In the data rows, zero lies at 7.5, halfway between 7 and 8.
Here are some points, each followed by its number:
4:6:6:8:9:6:1:12:12:4:4:9:9:5:11:3:12:7:6:12:9:9:7:4 0
10:6:9:7:1:10:8:5:7:7:7:8:0:5:4:14:7:15:10:3:11:12:10:9 1
13:14:7:9:9:10:7:11:10:5:11:9:9:7:8:6:10:8:6:9:10:6:13:10 2
15:10:6:5:8:9:5:12:10:7:5:6:6:3:9:8:8:9:6:7:9:9:9:13 3
5:7:4:5:12:3:5:9:10:7:7:8:10:10:9:3:10:4:9:7:3:4:4:5 4
9:9:10:8:7:6:7:7:7:7:10:9:10:12:6:10:11:8:9:6:3:9:5:3 5
1:5:10:8:6:7:9:4:3:9:7:8:7:11:6:8:5:8:9:6:4:7:4:5 6
11:8:5:3:8:8:0:13:11:6:3:6:6:3:10:7:10:8:5:10:8:10:7:10 7
6:6:5:6:10:4:6:8:10:9:8:9:8:9:6:7:12:7:9:6:5:5:6:1 8
8:5:7:8:6:10:12:4:4:12:7:7:3:3:6:11:4:8:8:6:11:10:9:10 9
9:9:9:6:2:8:6:7:9:5:8:8:3:7:5:13:9:14:10:3:9:13:8:6 10
8:9:6:4:9:5:4:7:9:8:10:5:13:14:8:6:7:6:7:6:2:4:4:4 11
10:11:8:8:6:8:6:8:9:6:10:8:9:10:6:9:10:8:8:6:6:7:9:7 12
8:9:4:2:4:8:4:7:7:8:8:4:9:9:5:10:6:9:7:5:7:5:6:9 13
11:7:4:0:2:9:5:8:7:5:7:1:11:9:5:15:4:13:8:5:8:7:8:10 14
6:4:8:5:13:2:5:9:10:8:5:8:11:10:10:3:11:4:7:9:2:7:3:2 15
1:9:7:12:4:9:6:10:11:3:8:12:6:3:8:2:11:8:10:10:12:7:10:8 16
11:10:9:7:9:6:6:9:8:6:8:7:11:11:8:9:9:6:7:8:3:9:6:6 17
6:5:13:10:3:9:10:5:3:7:6:7:6:9:5:12:4:10:9:7:8:12:5:8 18
6:8:11:14:7:10:9:8:9:4:7:9:5:5:9:6:8:8:10:10:11:10:9:8 19
0:7:8:12:5:8:7:7:7:6:8:10:6:8:7:4:8:7:10:9:8:6:7:6 20
3:5:7:12:7:9:9:6:9:8:7:8:4:3:8:8:9:8:8:10:12:9:9:6 21
2:7:6:8:10:4:4:9:10:7:7:8:11:10:9:2:10:4:8:9:5:5:5:2 22
5:5:7:6:14:3:7:7:9:9:5:9:8:8:11:1:9:3:7:8:3:5:4:5 23
8:9:7:7:6:11:2:11:10:5:4:7:4:2:9:8:9:10:7:9:10:13:8:10 24
7:6:5:8:10:6:9:7:8:9:7:9:6:6:8:8:10:6:9:7:8:6:9:6 25
4:4:4:10:8:8:8:9:10:8:4:9:4:0:10:6:9:9:7:11:15:10:10:7 26
7:4:7:7:0:11:9:4:5:8:5:6:0:1:5:14:5:15:9:6:14:11:10:10 27
7:5:5:2:5:5:7:4:6:11:9:5:9:9:5:11:7:9:7:6:6:7:4:5 28
5:7:11:14:8:9:7:8:8:6:6:8:7:6:10:4:7:6:7:13:11:9:8:8 29
8:5:9:7:0:13:10:6:2:7:5:4:3:5:6:14:0:12:10:7:12:8:7:14 30
9:8:11:13:9:10:9:8:7:6:6:7:7:7:10:5:7:6:7:10:10:9:9:10 31
2:12:8:11:2:12:6:8:8:5:12:9:10:8:6:4:7:7:7:10:12:5:11:7 32
7:3:8:8:8:8:14:2:3:12:7:8:4:6:5:11:4:8:9:5:8:8:7:9 33
12:10:10:7:11:7:15:4:1:11:13:7:12:15:5:10:2:5:8:2:2:5:7:10 34
11:10:4:4:8:8:0:13:12:6:5:5:7:3:11:6:9:8:5:10:10:9:8:10 35
2:8:11:12:0:9:5:7:7:2:8:10:7:8:5:11:9:11:10:9:9:13:6:3 36
6:9:11:12:5:9:9:7:6:4:9:10:9:10:6:9:8:8:8:7:7:11:7:6 37
11:15:2:5:0:15:3:13:10:2:9:4:4:0:6:13:6:15:8:7:15:8:15:13 38
10:2:8:2:13:3:6:8:6:11:1:6:7:7:10:7:8:5:6:9:4:9:2:7 39
4:8:10:11:6:8:7:7:6:8:8:8:9:9:9:5:5:6:6:11:10:7:7:7 40
0:5:7:11:5:8:8:5:8:7:7:9:5:5:6:9:11:8:9:10:10:10:7:3 41
2:8:7:9:11:4:5:8:10:8:8:10:9:9:10:0:11:3:9:8:5:4:5:4 42
13:5:5:0:10:4:4:9:9:11:5:1:11:10:8:9:5:8:5:5:2:7:4:7 43
7:3:8:5:13:4:8:5:6:11:2:7:6:8:11:3:5:5:8:9:4:4:4:10 44
8:11:6:8:8:10:6:10:8:8:7:7:10:5:10:2:6:5:5:11:11:4:10:12 45
2:7:6:8:9:4:6:7:9:8:8:10:10:10:9:3:10:5:9:7:5:5:5:4 46
4:4:8:4:8:5:6:6:6:9:6:7:8:9:7:6:7:7:8:7:5:8:4:3 47
8:7:8:7:8:8:5:9:8:7:5:7:7:5:10:6:6:7:6:10:9:9:7:9 48
5:7:6:9:12:3:9:7:9:9:9:10:11:12:8:5:11:4:8:6:3:4:6:2 49
6:10:7:10:3:12:8:8:7:7:7:8:7:3:8:5:4:7:7:10:14:6:10:12 50
5:9:8:10:6:7:3:10:13:2:10:10:7:9:6:6:15:10:9:8:9:10:9:3 51
12:10:6:4:3:11:3:13:9:4:6:2:9:4:7:11:5:11:6:7:10:11:10:11 52
11:5:8:3:10:6:6:8:6:10:4:6:7:7:9:8:6:7:5:9:5:9:5:10 53
10:10:6:8:6:8:2:12:11:5:6:8:6:4:9:7:12:9:6:10:11:10:11:9 54
8:5:7:5:0:11:7:6:3:6:5:3:3:6:6:14:1:14:10:7:12:8:7:12 55
8:8:10:8:1:9:6:5:7:5:9:7:5:9:4:14:7:13:10:5:8:12:7:6 56
10:9:7:8:13:6:5:11:12:6:7:9:8:9:10:5:13:5:8:7:5:7:8:6 57
11:10:7:4:9:4:4:10:9:7:8:6:11:11:8:8:11:7:7:7:2:7:5:5 58
6:7:8:11:5:10:15:2:3:11:11:7:8:9:6:10:2:6:7:7:10:6:10:9 59
9:10:9:13:10:8:10:9:9:6:9:10:8:8:8:5:11:6:8:8:8:7:10:7 60
12:9:9:6:8:8:8:7:6:8:8:8:7:10:6:10:8:8:8:5:4:8:6:8 61
2:11:8:11:7:8:3:10:12:4:11:11:12:8:8:1:13:5:5:12:10:7:10:3 62
11:7:10:8:7:10:14:4:2:10:6:9:3:7:6:12:4:9:9:4:7:10:7:11 63
7:6:8:2:5:6:6:6:4:10:7:5:8:12:5:10:6:9:8:4:3:6:3:6 64
10:8:4:6:5:10:8:7:7:9:8:6:4:5:6:11:6:10:7:5:11:7:10:10 65
6:8:11:15:5:9:10:7:9:4:6:11:2:4:9:8:10:9:11:9:12:11:10:7 66
10:11:5:8:9:8:8:9:11:7:11:9:7:6:8:6:10:8:7:7:9:5:11:9 67
12:4:10:6:15:4:11:7:5:11:2:9:5:8:9:6:8:5:8:8:2:8:4:9 68
9:7:10:8:3:12:9:7:4:6:7:6:5:5:7:11:3:10:6:9:11:11:8:11 69
10:12:8:12:7:11:7:11:9:5:8:8:9:3:10:5:7:7:6:13:13:9:12:11 70
5:7:10:13:6:9:13:5:6:6:9:11:4:8:6:10:8:8:10:6:8:8:10:6 71
13:14:7:9:7:11:7:11:8:6:11:7:10:9:8:8:6:7:6:8:9:6:11:12 72
7:4:9:8:8:8:6:7:7:8:4:8:6:5:9:5:6:6:6:11:10:9:7:8 73
12:7:12:9:6:9:14:3:0:9:8:8:6:10:4:14:2:9:10:4:4:9:6:11 74
3:7:6:7:11:5:3:10:12:6:6:9:9:7:9:2:11:5:8:9:6:4:6:4 75
13:7:7:2:15:3:9:7:8:11:7:8:9:12:7:8:10:5:8:4:0:5:6:7 76
6:4:9:10:15:4:6:12:12:7:2:9:8:4:13:0:12:2:6:12:4:9:4:5 77
8:6:7:10:8:8:13:4:5:10:8:8:6:6:8:8:4:6:7:7:11:7:9:9 78
10:9:4:1:4:8:6:6:5:9:9:4:9:11:4:11:5:9:8:3:5:4:6:11 79
7:10:5:10:6:10:8:8:9:7:11:9:7:5:7:6:8:9:7:9:12:6:11:8 80
5:8:8:11:5:10:5:10:9:4:6:8:7:3:10:5:7:8:7:12:12:10:8:7 81
0:12:7:10:5:8:4:8:10:5:12:10:12:10:7:1:12:5:7:10:8:5:9:3 82
4:3:12:8:7:8:7:5:5:9:5:8:5:8:7:8:6:8:8:9:7:11:2:6 83
6:10:10:10:2:9:10:6:3:7:12:5:14:14:7:8:0:7:6:9:9:7:9:10 84
4:11:8:9:3:8:5:8:8:6:12:6:14:12:7:6:5:6:6:9:8:7:7:4 85
13:12:6:6:9:8:4:12:10:7:8:5:10:6:10:5:6:6:4:10:9:4:10:10 86
6:6:5:3:9:5:5:8:7:9:6:7:9:8:8:6:7:6:7:7:6:6:6:7 87
6:8:10:14:10:8:6:9:11:5:7:9:7:5:10:3:10:6:8:12:11:10:9:7 88
6:8:6:6:14:4:4:12:12:8:7:9:11:7:11:0:12:2:5:10:6:4:7:6 89
9:5:5:7:8:11:12:4:6:11:6:6:4:3:7:10:2:7:6:6:11:7:9:12 90
12:11:4:3:5:9:6:10:10:6:9:5:10:8:5:12:8:9:7:3:5:9:9:9 91
9:9:3:4:9:7:3:12:11:7:6:7:8:5:10:3:9:6:7:8:9:3:9:11 92
8:7:12:9:6:7:12:4:1:9:9:8:10:13:5:11:4:7:9:5:3:10:5:7 93
8:9:8:8:15:4:4:11:14:6:8:9:12:9:10:1:14:3:6:8:3:6:6:3 94
9:10:7:6:5:7:8:8:8:7:11:8:9:10:4:12:10:10:9:4:5:7:9:4 95
6:5:3:7:6:9:7:8:9:10:5:7:3:0:8:8:7:10:6:9:13:9:9:9 96
9:7:8:11:15:5:8:12:11:7:4:10:5:3:11:3:12:5:7:8:7:9:8:8 97
6:10:6:4:8:5:4:8:8:7:10:6:14:14:8:6:8:5:7:7:2:3:4:3 98
8:7:8:7:14:2:7:8:10:9:8:12:9:10:8:5:14:4:9:6:2:6:6:2 99
2:4:7:9:10:4:9:5:9:9:8:10:8:9:7:7:12:6:9:7:5:6:5:1 100
9:11:7:10:9:9:10:9:7:9:7:7:8:5:9:2:4:5:6:10:11:3:10:14 101
11:14:4:5:12:7:9:8:10:8:15:7:15:12:6:4:9:5:4:6:4:1:11:9 102
9:6:5:3:12:5:5:10:10:9:4:6:9:6:11:4:8:5:6:9:6:6:6:9 103
6:8:5:6:4:8:4:9:8:7:8:6:8:6:8:7:6:8:7:8:10:5:8:8 104
5:7:8:6:9:5:6:7:7:8:7:7:10:10:9:5:6:6:6:9:6:7:5:5 105
5:6:7:8:4:9:13:2:3:10:10:6:8:9:3:13:3:9:8:6:8:8:7:7 106
2:10:11:15:9:6:9:6:10:6:11:15:6:9:7:4:15:6:9:9:7:8:9:3 107
9:5:9:9:15:4:10:8:9:9:5:11:6:7:10:5:11:5:8:6:5:6:7:5 108
7:5:13:11:10:6:13:5:4:8:7:11:5:10:8:7:8:7:10:8:5:9:6:7 109
3:8:9:11:6:8:6:8:7:6:8:8:9:9:9:4:7:6:8:11:9:7:7:5 110
10:10:2:1:5:7:1:12:11:7:7:3:12:6:8:8:7:8:5:7:8:6:8:8 111
9:8:5:6:5:9:9:5:6:10:9:5:8:7:6:11:5:8:8:6:9:6:9:8 112
5:1:12:14:9:9:7:6:7:6:1:9:1:1:12:4:8:7:9:14:13:12:6:8 113
12:5:7:6:9:9:11:6:6:10:4:7:2:3:8:9:5:9:7:5:10:9:9:13 114
8:11:8:10:4:12:6:10:7:5:10:6:11:7:8:8:4:7:5:10:12:8:9:9 115
Which three points above are nearest to each new point? Their numbers follow each, nearest first.
5:2:7:9:12:4:10:5:9:11:7:8:7:6:8:6:11:5:8:9:6:7:5:3 100 25 108
5:9:5:10:5:9:8:6:9:8:11:7:9:8:6:9:8:8:8:8:10:6:9:4 80 112 104
10:7:11:8:4:11:10:6:4:7:5:7:3:5:7:13:4:11:8:6:9:13:8:12 69 63 18
8:10:6:7:5:7:7:7:8:8:10:7:8:10:4:11:9:9:9:4:5:6:8:4 95 12 5
8:5:4:5:10:7:6:9:10:10:4:7:4:3:8:9:12:9:8:7:8:7:8:7 25 96 48
8:9:10:14:7:9:7:8:9:4:7:9:6:5:9:6:9:8:9:10:11:10:10:8 19 88 31
8:12:6:7:13:6:6:12:10:9:10:8:12:7:10:0:10:2:4:11:7:3:10:9 89 45 86
11:10:7:4:9:6:4:10:10:6:8:6:11:11:8:8:11:7:7:7:3:8:6:6 58 17 12
15:15:4:6:6:12:12:10:7:7:12:6:10:8:7:8:3:8:6:5:8:5:13:15 72 2 67
10:7:4:1:3:9:6:8:6:8:5:4:4:5:6:11:5:12:8:5:9:7:8:13 65 13 55
5:2:9:6:10:4:5:8:9:7:3:9:5:7:8:7:12:8:9:8:5:12:4:3 47 83 100
7:10:9:8:5:8:10:6:4:8:10:6:12:12:8:6:2:6:5:9:8:6:8:10 84 40 85
1:11:6:12:4:9:6:10:10:4:9:13:6:4:8:2:12:8:9:10:12:7:11:8 16 80 32
9:12:3:5:5:8:1:12:11:6:10:5:12:7:8:7:8:7:5:8:9:5:10:8 111 86 104
14:6:6:5:11:8:11:8:7:10:4:7:3:3:9:8:5:8:6:6:9:8:9:14 114 90 3
6:10:10:10:3:9:12:5:2:8:12:6:12:14:7:8:0:7:6:9:9:7:8:10 84 59 93
6:8:9:14:10:7:6:10:10:5:6:10:7:6:10:2:11:5:7:12:10:9:9:6 88 29 60
9:5:9:7:2:8:7:5:7:7:7:8:0:4:5:14:7:15:10:3:11:13:9:8 1 10 27
4:3:7:9:11:4:12:3:6:11:8:9:7:10:7:7:8:5:8:7:6:6:7:4 100 25 49
6:7:6:10:9:7:9:7:9:8:8:9:7:7:8:7:9:7:9:8:9:6:9:5 25 60 80
5:8:10:9:2:11:9:5:3:6:9:6:9:8:6:10:1:9:7:9:11:8:8:9 69 84 18
13:11:3:1:4:9:8:9:9:7:10:4:10:10:4:14:7:12:8:1:5:9:10:10 91 14 79
15:15:5:7:5:13:12:9:6:6:12:6:10:8:6:10:3:9:7:5:10:6:13:15 72 2 65
9:6:8:10:8:10:14:4:5:10:9:7:6:7:7:8:3:6:7:6:10:7:10:10 78 59 90
9:9:7:7:15:4:3:12:14:5:8:7:13:10:10:2:14:3:5:9:3:6:7:4 94 89 57
12:10:5:1:12:4:3:11:13:7:7:4:12:10:9:5:11:7:5:8:1:8:6:6 58 103 17
8:8:5:8:13:6:10:8:9:9:8:8:10:5:9:4:9:4:7:9:8:5:8:8 25 103 67
9:7:9:10:8:9:13:5:5:9:8:9:6:8:6:9:5:7:9:5:8:8:9:8 78 71 63
3:4:7:12:7:8:9:5:9:8:6:9:4:3:8:7:10:7:8:11:13:8:9:6 21 41 26
5:5:7:7:10:5:2:13:12:5:3:9:8:5:11:3:12:7:7:11:9:9:7:4 0 75 77
10:11:3:3:4:8:4:9:8:8:9:4:10:9:6:10:6:8:6:6:7:4:8:9 13 79 111
4:7:11:10:15:1:8:7:10:10:8:15:8:11:9:2:15:2:9:7:1:6:4:0 99 49 42
8:6:14:10:6:8:10:5:5:8:6:10:3:7:6:11:7:10:10:7:7:12:6:7 18 109 83
3:12:6:11:2:12:5:9:9:5:11:9:10:6:7:4:7:8:7:11:13:6:11:8 32 80 115
6:7:9:11:15:4:7:12:14:6:5:13:6:2:10:0:14:5:6:9:7:10:8:5 97 77 88
2:9:8:10:6:7:1:10:12:3:9:9:12:8:9:3:12:7:6:11:10:8:8:2 62 82 0
9:12:7:9:4:9:7:8:9:5:13:8:10:11:6:9:9:9:8:5:8:6:11:6 12 95 67
10:7:10:7:4:11:10:6:4:6:6:6:3:6:6:13:4:13:9:6:9:12:8:12 69 1 30
10:11:4:3:3:9:4:9:7:7:10:4:10:9:6:10:6:9:7:5:7:4:8:10 13 79 91
13:7:9:8:11:7:9:8:6:9:6:6:8:8:9:8:6:5:6:9:6:9:7:11 53 61 48
8:11:9:13:11:7:10:9:9:6:10:11:8:9:8:4:12:6:8:8:8:7:10:6 60 67 107
6:7:7:9:9:7:2:11:12:4:6:8:9:5:11:3:10:6:6:11:10:9:8:6 0 88 81
7:6:7:7:3:9:11:3:4:10:10:5:8:7:4:13:5:10:8:7:9:9:7:7 106 112 9
9:2:7:6:11:6:12:3:4:13:4:7:3:4:8:9:6:7:8:7:7:7:5:9 33 114 9
9:8:4:6:6:9:8:7:7:10:7:7:4:3:6:11:7:10:7:6:11:7:10:9 65 112 96
7:6:7:0:4:6:3:6:7:7:8:4:9:13:4:13:7:10:9:3:3:6:4:5 64 28 13
8:7:12:9:5:8:10:6:4:8:8:8:7:9:6:10:5:9:7:8:7:11:6:9 18 37 93
10:7:10:12:10:8:11:7:8:6:7:8:5:7:8:6:7:6:9:8:9:8:10:10 31 60 19
1:9:8:13:11:6:9:6:8:9:9:14:7:7:8:2:12:5:7:9:8:6:8:3 107 42 46
2:5:8:6:7:5:6:6:7:8:7:8:9:11:6:6:7:6:8:6:4:7:4:3 47 105 6
8:12:6:7:13:6:7:12:10:9:8:8:13:7:10:0:10:2:4:11:7:2:9:9 89 45 86
11:5:6:2:13:3:11:5:7:13:8:5:11:11:6:9:7:5:6:5:1:5:5:6 76 43 28
0:6:10:9:3:7:8:5:5:6:7:9:6:9:5:9:8:9:9:7:6:8:5:4 6 20 41
9:10:9:7:8:8:11:7:4:9:10:5:11:11:8:7:1:6:5:8:6:6:8:11 84 112 78
5:8:4:11:6:10:8:7:10:9:10:7:7:4:7:8:7:8:7:9:12:7:9:7 80 21 104
8:8:10:10:3:12:8:8:5:6:7:6:8:4:8:9:3:8:6:11:13:10:9:11 69 50 115
12:11:7:4:10:6:3:10:9:6:8:6:11:11:8:8:10:6:6:8:3:6:6:6 58 17 11
8:6:7:10:9:8:12:5:6:10:8:8:7:6:8:5:4:5:6:10:11:6:9:11 78 101 31
7:8:7:8:6:10:5:9:8:7:6:7:8:4:10:5:5:7:5:11:12:7:8:10 48 45 81
4:10:9:11:1:12:9:5:3:7:11:6:10:9:7:7:0:7:6:10:12:7:9:11 84 115 50
6:6:13:10:4:8:9:5:5:6:7:9:5:8:5:12:7:10:10:6:6:13:5:5 18 56 37
13:6:5:0:10:5:4:8:8:10:6:1:13:11:7:9:4:7:5:5:2:7:4:7 43 11 58
12:10:7:6:3:12:4:12:8:5:6:4:6:4:7:12:7:12:6:8:11:11:9:12 52 24 3
9:12:4:4:3:8:4:8:7:7:10:4:11:10:6:9:6:9:8:6:8:3:8:9 13 79 104
9:9:7:6:9:7:5:11:11:5:7:9:7:8:8:7:13:8:8:6:5:8:9:7 57 12 67
8:8:6:8:9:7:12:5:6:11:11:5:13:11:6:9:5:4:6:6:6:4:8:6 112 59 105
6:1:9:5:7:6:7:6:4:8:2:4:6:8:8:12:3:8:8:7:5:10:1:6 83 47 64
7:5:4:6:5:9:7:8:8:11:5:7:3:2:7:9:7:10:6:8:13:10:9:9 96 65 26
14:9:5:5:10:9:8:9:9:8:7:7:6:6:9:8:7:8:7:6:7:7:9:12 3 67 65
5:8:5:8:7:6:7:7:10:8:10:7:10:9:6:8:10:7:8:7:7:5:8:2 8 25 46
13:6:5:7:8:10:15:5:2:10:7:6:6:4:8:11:0:7:6:7:11:7:10:15 90 114 9
0:11:10:12:6:6:3:7:11:5:12:10:13:15:6:2:14:5:7:10:6:5:8:0 82 62 22
9:8:5:5:7:5:6:8:9:8:9:8:8:9:5:11:10:9:8:4:4:6:7:5 95 12 61
7:2:9:6:14:3:9:6:6:11:3:8:5:7:11:2:6:4:8:10:4:5:4:8 44 23 68
8:7:11:7:5:7:9:5:2:8:8:5:12:14:5:13:4:7:8:6:3:9:4:6 93 64 6
13:9:6:3:14:5:4:11:13:7:8:4:13:10:9:5:9:5:5:7:2:6:7:7 58 103 57
4:12:8:13:1:13:6:9:8:3:11:10:9:4:8:5:7:9:7:13:15:8:12:8 32 50 81
5:10:7:13:2:11:13:5:6:8:13:8:9:8:5:10:5:8:8:8:12:6:11:8 59 80 71
2:4:9:7:8:5:6:6:7:8:6:7:9:10:7:6:8:7:8:9:5:8:4:2 47 105 100
7:11:6:7:4:10:4:9:8:7:9:5:10:8:8:7:5:8:6:9:9:6:8:8 104 115 85
8:6:11:7:6:7:9:5:3:8:8:5:11:14:5:13:6:7:9:4:2:10:3:6 93 64 5
15:8:5:3:4:14:8:13:6:6:5:1:8:2:8:11:1:12:6:8:12:11:11:15 52 3 69
7:7:8:11:15:5:8:12:12:8:4:11:5:2:12:2:12:6:7:9:7:9:7:7 97 77 108
7:9:8:8:5:8:1:11:12:3:8:7:9:8:7:7:13:9:8:9:8:10:7:3 51 54 0
8:9:3:3:12:5:2:12:12:7:6:6:9:6:11:2:10:5:7:7:6:2:8:9 92 103 89
5:9:6:6:12:4:2:11:12:7:8:8:13:9:10:0:12:3:5:10:6:4:7:4 89 75 94
6:7:10:12:6:9:13:4:5:8:9:10:5:8:6:10:6:9:10:5:9:8:10:7 71 78 59
4:7:12:15:7:8:12:5:6:5:9:11:6:10:7:8:9:7:10:8:9:8:9:7 71 37 109
12:10:9:7:10:7:14:3:3:10:13:6:12:15:5:11:3:5:7:2:3:5:7:10 34 93 74
11:8:10:8:5:12:9:7:5:6:7:7:4:6:6:12:4:11:7:7:9:11:8:11 69 65 63
13:12:6:6:7:9:3:12:10:7:8:5:11:6:10:6:7:6:4:10:10:5:9:11 86 45 72
11:6:8:4:8:6:8:7:8:9:5:8:3:7:6:11:11:10:9:4:5:10:7:7 61 25 10
7:5:8:8:7:9:13:2:3:11:8:8:5:6:5:11:4:8:8:6:8:8:8:8 33 9 106
11:5:9:5:11:5:7:8:7:9:3:9:4:6:8:9:10:8:8:6:5:11:6:8 53 68 61
10:10:6:7:12:7:9:9:10:7:10:9:8:7:8:5:9:6:7:8:7:3:10:8 67 60 25
6:1:9:5:14:3:9:6:6:11:2:8:5:8:11:2:7:5:8:9:4:4:4:8 44 23 68
7:10:5:5:13:5:3:12:12:7:7:8:12:7:11:0:11:3:5:10:6:3:8:7 89 75 94
15:15:4:7:8:12:11:9:8:7:11:5:11:8:7:8:3:7:5:4:7:5:12:14 72 2 86
8:5:11:7:7:6:7:7:6:7:5:8:6:8:7:10:7:9:8:7:5:12:5:7 83 61 18
6:3:8:6:8:7:6:8:7:7:3:9:5:4:8:7:8:8:7:10:9:11:5:7 73 48 83
5:4:7:4:14:2:5:8:9:9:4:8:11:10:10:3:11:4:7:9:2:7:3:3 15 23 4
8:6:13:11:8:7:13:5:3:8:7:10:5:9:7:8:5:8:9:8:6:9:7:9 109 71 63
5:9:9:10:6:7:1:10:13:2:10:10:7:9:7:6:15:9:8:8:9:10:9:2 51 62 0
3:5:8:6:12:2:3:10:11:7:4:9:10:9:9:3:13:5:8:9:3:9:3:0 15 22 75
13:11:4:2:5:9:8:8:9:7:9:4:10:10:4:14:7:11:7:1:4:9:9:10 91 79 14
5:6:5:4:8:4:4:8:8:8:6:7:9:9:8:5:8:7:8:7:6:6:5:5 87 105 47
8:8:5:7:9:6:8:7:8:10:9:7:7:8:5:10:8:7:7:6:5:5:8:5 25 61 8
12:10:6:6:1:13:3:12:9:3:6:3:7:3:7:14:7:13:7:8:11:11:10:12 52 38 24
9:7:12:7:8:7:9:7:5:8:7:10:7:9:7:9:6:8:8:7:5:10:6:7 61 109 37
9:5:9:10:15:5:8:11:11:8:4:10:6:5:12:3:11:4:7:8:5:8:7:7 97 108 77
10:12:4:7:8:9:8:8:10:7:12:8:9:8:7:7:9:8:7:6:8:5:11:9 67 12 2
7:10:6:10:3:11:6:10:7:6:7:8:6:3:9:5:4:8:7:9:13:6:11:11 50 80 81
7:8:8:10:14:4:6:11:13:6:6:12:6:4:10:1:14:6:7:8:8:10:8:5 97 57 88
13:10:5:2:3:11:10:6:3:7:13:0:15:15:5:13:0:9:6:5:5:3:8:13 79 14 84
9:8:5:6:6:8:9:5:6:10:11:5:9:8:6:11:5:8:7:6:8:5:8:8 112 13 65
9:9:3:3:10:6:3:11:11:7:7:5:10:7:10:3:8:5:7:7:6:2:8:9 92 103 86
5:10:7:9:8:8:3:11:12:4:9:8:11:6:9:2:11:6:5:12:10:6:10:6 62 0 88
5:10:5:8:4:9:3:10:10:5:9:7:9:6:8:4:9:8:8:9:11:4:10:7 104 80 32
10:7:12:10:5:10:10:6:2:8:6:7:6:7:7:10:3:8:7:9:10:11:7:12 69 18 63
15:13:7:9:10:9:10:10:7:7:10:6:11:10:8:7:6:5:6:6:7:5:10:13 72 2 86
5:9:10:10:1:10:10:5:3:6:11:6:12:13:5:10:2:9:7:8:9:9:8:7 84 106 37
8:6:6:10:9:9:13:5:5:11:8:7:7:4:8:6:3:6:5:10:13:7:9:12 78 90 101
5:5:6:8:12:3:9:6:9:10:8:7:11:9:9:5:10:4:8:8:4:5:6:2 49 100 46
4:9:3:10:2:11:6:9:11:6:10:8:5:2:7:7:8:11:6:10:15:8:12:8 80 50 96
11:10:7:7:8:9:4:12:10:6:8:5:10:6:10:6:8:6:6:11:9:7:9:10 86 48 45
6:6:5:9:10:6:9:7:9:9:9:8:10:8:8:7:9:5:8:8:8:5:9:4 25 8 46
10:3:8:2:14:4:7:8:6:11:2:7:7:7:10:6:7:5:6:9:3:8:3:8 39 53 68
4:9:7:12:11:6:10:7:9:8:10:12:8:7:8:4:10:5:7:10:9:6:10:5 60 25 107
4:4:12:9:5:8:7:5:4:9:5:7:6:8:7:9:5:8:8:8:6:10:2:6 83 6 18
7:5:8:8:6:8:10:5:6:10:6:9:1:5:5:11:7:10:9:5:10:9:9:7 9 33 65
12:6:10:5:11:5:8:7:6:9:5:8:7:10:7:9:9:7:8:6:3:9:5:8 61 53 68
11:7:10:6:5:8:11:6:2:8:9:3:11:14:5:14:3:8:8:6:4:8:5:9 93 74 64
9:6:6:0:7:6:5:7:5:10:7:5:10:12:5:12:6:9:8:4:1:4:3:7 64 79 28
6:10:6:11:4:11:7:9:7:7:8:9:6:3:9:4:5:7:8:9:13:6:10:12 50 80 45
1:8:11:14:1:11:7:7:6:3:7:10:5:6:7:10:9:10:10:11:11:10:6:5 36 41 66
6:7:3:8:6:9:7:8:10:9:7:6:6:2:8:7:7:8:6:10:13:8:9:9 96 80 26
0:9:12:15:0:10:6:8:7:1:9:10:6:8:6:10:10:10:11:11:11:11:7:4 36 37 41
5:7:11:13:6:9:9:7:8:5:6:11:2:4:7:8:11:10:10:8:10:13:9:6 66 19 21
5:10:8:10:7:8:3:10:14:2:10:9:8:8:7:5:14:9:9:9:8:10:10:3 51 62 0
15:5:7:4:12:9:6:12:8:10:1:4:5:1:11:5:4:6:4:9:10:11:8:14 3 53 114
7:9:6:7:12:6:5:12:11:7:6:9:10:6:11:0:10:4:5:11:7:4:9:8 89 75 92
8:5:6:8:9:8:12:5:6:11:8:6:7:5:9:6:4:5:6:9:11:7:9:10 78 90 73
10:5:10:6:10:7:9:7:4:10:3:7:5:6:8:10:5:8:7:8:5:11:4:11 53 68 114
9:5:4:2:15:2:9:6:9:12:9:5:12:12:8:7:9:4:6:6:0:3:6:5 76 11 49
7:7:11:9:4:12:8:7:5:6:6:7:6:4:8:9:3:9:7:10:13:11:8:11 69 50 115
7:5:8:5:0:10:6:5:3:6:6:4:4:7:5:13:3:13:10:6:12:8:7:11 55 30 69
5:10:6:8:7:9:5:10:9:7:8:8:10:6:9:1:7:5:5:12:11:4:10:8 45 110 104
11:10:6:3:10:5:1:11:11:6:8:5:12:11:9:6:11:6:5:8:4:7:6:5 58 17 11
11:7:6:3:8:5:1:11:10:8:4:5:7:6:9:8:10:8:6:9:7:9:5:8 7 35 103
12:7:10:8:6:9:12:5:3:9:8:9:5:8:6:11:5:9:9:5:8:8:8:10 63 74 33
3:7:8:8:6:7:7:5:5:8:9:8:8:11:7:7:6:7:9:6:6:6:5:5 6 47 105
